(in the rows, 100 means zero)
Each path below is one point turned by a fixed rotation once a step. After each direction that follows a path, write how fast that rotation turns it, in degrees per step (0 if it stays still).
Each turn is a multiple of 5 degrees from 10 to 175, or 0.
Each row of a path follows its step; steps can be skipped.

step 0: 130  113  80  104  98  129  83  113  113  123  129  73  103  52  90  62  141  75  89  88  84  93  89  95  129  85  127  86  118  126  89  163  79  74  102  129  106  145
step 2: 79  122  131  56  104  75  100  106  117  115  123  45  117  81  120  68  112  43  91  109  72  55  92  130  106  70  116  110  108  143  78  79  85  124  111  99  102  119
step 4: 48  123  109  83  107  67  63  94  111  89  143  93  93  61  95  82  151  112  67  92  115  75  66  115  129  80  130  89  82  81  129  106  66  108  85  113  73  71
step 5: 126  121  121  106  125  97  110  94  80  123  101  96  146  87  86  55  87  92  96  111  64  58  93  61  152  61  93  97  67  100  107  134  70  103  131  107  113  142
step 6: 109  94  113  107  80  52  68  109  85  81  137  102  106  108  102  42  96  145  60  87  117  72  84  90  98  113  135  79  155  152  86  97  79  112  102  106  89  114
step 8: 109  59  87  95  134  76  73  93  64  132  105  94  109  75  92  85  88  81  80  75  87  104  99  121  113  77  152  80  110  132  117  128  61  68  145  94  52  102
step 9: 78  106  97  132  100  95  75  93  95  100  104  94  134  68  98  77  145  120  83  129  129  31  86  93  87  105  123  136  72  135  120  136  91  85  64  136  107  105
step 11: 108  79  123  100  58  116  52  77  86  137  130  86  131  86  109  55  87  98  78  85  122  94  78  128  140  131  117  133  95  143  82  101  67  119  100  94  109  124
step 14: 89  115  114  97  101  58  113  117  127  112  90  75  80  66  103  48  105  106  90  107  123  55  68  115  119  107  117  66  85  129  121  132  43  96  79  102  116  145
Speeds:
89  104  106  92  108  97  101  89  91  113  110  95  95  91  102  117  109  101  107  95  91  92  105  90  99  97  89  105  104  95  104  93  101  111  113  92  102  101 -> 130
102  98  108  110  106  96  95  97  102  97  105  94  90  96  110  96  111  112  105  122  115  101  105  107  106  114  100  99  91  103  94  90  97  99  107  92  93  96 -> 145
100  104  98  105  99  117  89  105  105  107  108  100  99  107  93  88  99  106  103  101  93  106  98  80  108  104  107  95  109  100  81  98  104  113  104  95  105  96 -> 65
111  92  96  102  101  109  112  106  97  101  98  98  99  95  104  88  92  104  108  102  92  81  100  104  102  93  101  114  105  106  109  93  98  104  104  97  99  76 -> 110
95  99  112  103  95  100  113  99  100  92  104  108  95  96  99  89  107  105  111  99  109  101  90  85  105  86  96  101  100  109  106  111  108  87  100  89  110  107 -> 80
93  100  93  91  101  95  102  105  108  97  111  97  85  99  104  95  108  97  100  99  99  104  104  113  100  86  101  82  124  105  96  103  96  97  104  105  92  95 -> 175

step 0: 69  63  108  78  111  80  77  94  76  103  84  87  77  142  135  144  72  101  83  90  62  55  109  165  67  91  112  81  130  97  114  106  110  103  94  94  76  59
step 3: 121  107  119  86  128  123  110  135  100  108  109  74  104  131  110  71  101  90  63  68  115  119  121  111  51  94  82  60  146  101  102  138  64  130  133  83  95  46
step 5: 84  104  96  130  137  159  48  104  101  90  90  143  102  90  55  99  80  126  104  79  94  109  106  149  88  82  139  115  68  73  101  78  66  123  88  67  114  84
step 9: 85  68  120  134  96  77  92  91  89  102  91  124  52  103  87  82  114  75  128  90  102  116  110  86  67  76  94  58  102  117  111  129  66  147  40  81  64  57
step 10: 131  42  88  86  107  139  47  132  129  127  108  92  136  121  109  67  88  90  69  100  98  116  114  119  124  128  89  107  117  103  99  158  83  120  123  96  108  133
step 11: 26  100  80  53  111  121  111  93  102  111  123  117  84  103  98  91  127  104  84  63  125  88  97  105  23  81  149  107  69  108  101  89  89  109  119  99  126  110
step 12: 91  130  118  140  146  125  61  98  117  114  63  71  106  77  58  85  96  76  106  72  77  101  96  141  105  96  119  68  141  142  113  106  83  67  73  110  80  66
step 13: 83  46  88  90  72  71  76  131  68  122  98  130  71  123  118  112  47  124  79  121  84  89  131  125  122  72  138  106  85  80  104  150  74  88  104  122  98  82
step 14: 77  59  168  80  130  163  94  103  101  97  99  108  113  125  117  110  105  93  117  81  138  101  61  127  100  86  102  81  88  123  63  88  141  143  96  100  116  104
Speeds:
105  97  85  106  100  98  89  90  112  103  100  99  102  110  105  88  108  98  105  96  113  109  92  98  91  100  95  104  94  102  92  102  112  101  114  109  117  97 -> 85
103  102  101  103  108  108  101  103  115  104  93  89  108  103  94  99  93  113  88  103  87  95  108  91  102  87  86  94  85  103  111  98  101  108  106  108  99  97 -> 155
98  101  107  115  101  99  90  105  98  90  108  97  102  79  93  99  107  97  106  107  101  94  113  95  93  99  111  105  94  116  97  85  102  104  109  98  103  97 -> 110
102  90  110  87  103  99  90  92  110  95  89  89  111  99  103  104  109  85  98  108  92  96  101  109  108  110  98  98  105  106  105  95  112  92  93  101  108  107 -> 175
100  94  97  103  83  106  109  98  93  104  105  97  105  103  97  81  105  97  91  101  95  104  111  92  95  113  92  91  104  100  95  95  103  115  89  87  106  101 -> 55
107  93  99  105  94  100  96  105  109  108  110  94  103  108  101  103  97  91  94  103  84  100  96  104  99  104  115  113  93  78  94  89  93  99  108  95  97  93 -> 135
97  100  95  107  90  105  105  95  89  106  85  103  108  100  103  97  93  113  96  97  92  93  100  109  107  92  113  103  104  107  86  91  114  91  97  107  104  89 -> 55
88  109  86  97  85  94  102  114  116  101  101  99  99  105  113  99  103  101  99  116  110  92  101  97  108  101  114  97  98  104  112  101  100  103  91  103  101  98 -> 160

step 1: 84  124  91  103  97  98  109  135  119  118  76  103  47  67  99  81  110  130  127  124  93  75  124  132  40  92  115  97  69  93  87  86  62  71  72  110  79  107
step 3: 55  107  105  120  96  124  72  105  66  120  70  97  122  97  112  123  110  89  100  107  80  125  123  88  88  85  53  82  123  106  58  76  39  64  89  84  87  91
step 5: 105  78  140  142  69  148  66  78  98  145  112  70  125  113  114  156  108  67  101  124  124  95  93  78  86  113  119  108  120  117  118  98  105  107  113  85  111  85
step 7: 106  121  120  120  79  105  88  123  136  98  164  120  90  95  96  98  80  81  78  121  106  55  123  142  77  85  158  123  108  90  125  88  101  94  95  127  110  77
step 8: 121  105  108  139  71  157  58  71  100  128  94  103  148  124  98  131  114  105  126  103  85  94  108  95  62  99  76  117  82  106  144  94  122  68  107  93  85  121
step 10: 109  102  92  107  44  69  54  105  119  137  127  93  120  84  100  106  111  81  90  100  117  45  132  122  90  64  135  69  91  73  127  81  94  104  71  105  88  93
step 11: 91  104  99  119  79  110  98  92  94  144  78  92  147  106  112  113  125  88  146  103  56  119  147  86  98  121  84  104  69  93  104  98  86  69  124  46  103  122
step 12: 67  86  97  106  115  80  87  118  126  123  75  105  79  107  92  102  99  76  80  88  86  91  146  103  95  72  136  125  98  92  68  89  22  130  132  124  123  93
step 13: 111  102  100  124  99  75  88  122  102  147  104  69  143  57  102  132  94  77  109  125  105  68  112  94  47  84  111  64  119  99  140  81  110  125  90  83  126  81
Speeds:
91  96  102  110  101  109  100  99  97  100  88  96  101  89  101  95  108  105  107  98  86  100  95  96  90  87  87  78  95  103  111  96  110  97  93  102  100  95 -> 145
87  104  100  100  82  105  111  85  99  102  93  99  103  89  100  97  105  99  98  97  104  101  105  84  107  101  115  99  95  91  93  110  101  110  105  92  105  86 -> 55
106  119  103  110  92  107  96  102  104  89  97  110  95  104  89  106  95  112  108  105  98  99  98  98  110  89  100  112  108  96  110  110  113  98  97  110  101  98 -> 40
105  112  92  97  108  105  98  109  109  111  99  94  90  83  98  91  86  100  83  101  96  91  103  105  101  90  99  99  100  94  85  97  106  105  97  101  92  94 -> 125

step 1: 87  72  117  69  69  85  109  97  72  69  61  119  166  95  100  135  102  95  99  99  97  112  96  113  88  61  100  153  96  129  94  118  115  99  112  113  75  149
step 3: 107  105  172  115  79  75  117  75  88  75  81  98  104  66  81  163  91  127  93  69  82  110  101  91  116  78  132  100  135  129  118  81  83  123  97  90  87  123
step 4: 105  91  148  98  77  120  72  90  88  116  77  105  93  94  85  112  110  65  100  82  89  113  187  125  88  96  138  92  85  74  123  66  128  97  115  80  99  131
step 6: 63  58  117  104  106  110  121  103  105  104  108  142  113  69  80  80  86  61  117  120  62  107  131  95  97  55  79  103  103  87  125  36  110  130  93  84  94  128
step 8: 50  113  163  61  116  144  102  99  109  72  88  120  109  78  100  97  83  117  108  148  109  82  106  113  113  103  64  90  119  111  100  92  100  127  106  57  103  140
step 9: 114  75  149  87  117  85  96  65  48  83  49  124  85  117  85  122  116  99  105  99  112  88  125  110  119  75  47  80  98  105  115  91  58  107  125  93  66  78
step 10: 56  112  131  73  135  134  75  104  77  112  60  114  96  94  97  115  162  120  114  89  94  87  121  105  139  93  114  109  87  112  72  65  90  91  99  122  113  152
step 13: 77  77  99  78  90  89  97  64  129  77  118  102  64  148  66  139  84  93  72  94  105  104  125  112  128  84  106  77  129  154  112  67  111  92  81  84  118  143
step 14: 93  110  107  86  77  131  125  65  118  100  79  99  51  103  95  134  82  92  126  70  111  81  119  140  95  82  88  115  98  86  106  103  108  177  122  78  93  146
Speeds:
113  87  94  94  96  102  97  89  94  112  98  102  93  118  103  95  95  104  96  100  112  112  107  92  97  110  96  90  99  98  109  90  99  105  105  97  93  89 -> 160
107  110  101  93  101  111  99  99  103  87  98  115  110  104  99  85  95  97  96  102  95  92  102  104  85  114  99  101  101  104  109  118  96  105  113  100  96  100 -> 110
93  98  102  90  109  102  93  103  108  105  102  110  89  101  105  111  90  115  85  101  96  95  85  107  90  111  108  98  93  101  92  93  100  98  97  89  111  99 -> 130
96  97  94  95  100  102  87  107  98  112  82  102  91  96  100  95  105  84  108  82  98  86  95  88  92  102  101  107  99  99  98  95  91  93  103  99  93  104 -> 70

step 0: 99  114  68  112  90  131  108  139  107  98  92  111  102  103  113  110  101  139  102  77  105  140  70  106  161  78  60  93  71  135  91  96  80  111  117  96  55  99
step 1: 105  135  110  84  111  96  89  104  76  111  150  128  118  72  56  82  74  99  115  103  124  97  86  144  64  106  109  78  110  103  55  74  74  83  126  105  113  65
step 3: 130  67  102  135  89  155  85  102  122  109  73  139  138  86  101  116  125  102  105  96  81  60  124  98  97  76  89  99  104  137  88  120  106  88  117  68  103  142
step 4: 63  76  108  95  124  73  143  97  111  121  97  138  102  144  64  60  71  119  76  91  105  98  102  88  96  91  82  100  93  93  88  56  124  77  113  66  75  79
step 5: 140  103  95  92  110  86  96  114  102  51  116  80  116  136  53  119  119  118  84  128  95  102  68  138  152  124  110  93  98  107  103  121  118  88  71  125  107  75
step 6: 103  56  67  116  141  121  83  102  101  104  95  109  83  51  111  127  71  76  71  110  60  104  120  137  57  116  123  79  122  98  88  108  85  112  91  118  80  92
step 12: 108  120  113  116  80  108  83  118  60  113  126  79  87  111  60  31  94  121  109  149  84  94  128  91  116  113  90  111  107  117  113  100  127  107  75  128  88  67
step 13: 60  79  93  114  88  101  101  150  56  84  111  102  112  78  105  124  124  102  62  79  88  127  104  104  122  141  124  85  134  60  111  140  84  114  122  98  101  107
step 14: 122  106  142  122  91  78  133  119  84  112  72  88  86  101  96  121  128  47  99  106  101  98  105  122  30  63  93  102  107  91  70  89  95  76  93  107  110  134
Speeds:
87  94  96  95  96  87  108  96  97  99  93  103  90  96  96  100  93  108  108  111  101  82  104  99  94  99  101  100  103  104  79  97  103  104  107  119  98  107 -> 140
102  100  109  87  92  101  101  101  101  99  105  103  101  93  108  99  102  116  104  96  97  107  104  101  104  85  92  103  99  92  87  83  104  81  88  95  92  97 -> 100
99  101  102  103  97  107  91  96  103  94  90  98  111  99  100  114  95  111  101  103  106  108  111  108  111  99  113  81  98  98  92  112  92  93  111  98  98  110 -> 140
91  93  95  105  96  105  108  106  98  94  93  104  86  102  109  99  104  111  111  97  107  104  93  114  106  109  112  112  99  107  105  102  103  90  95  96  120  99 -> 135
98  109  108  95  95  90  115  99  102  112  85  104  102  95  89  100  108  102  101  89  107  106  82  104  92  101  102  84  106  103  102  95  106  99  111  91  98  96 -> 110
96  89  92  98  97  98  90  100  104  106  93  86  92  103  91  112  91  93  91  84  101  101  97  113  99  94  93  96  94  91  106  99  111  92  91  115  103  102 -> 40
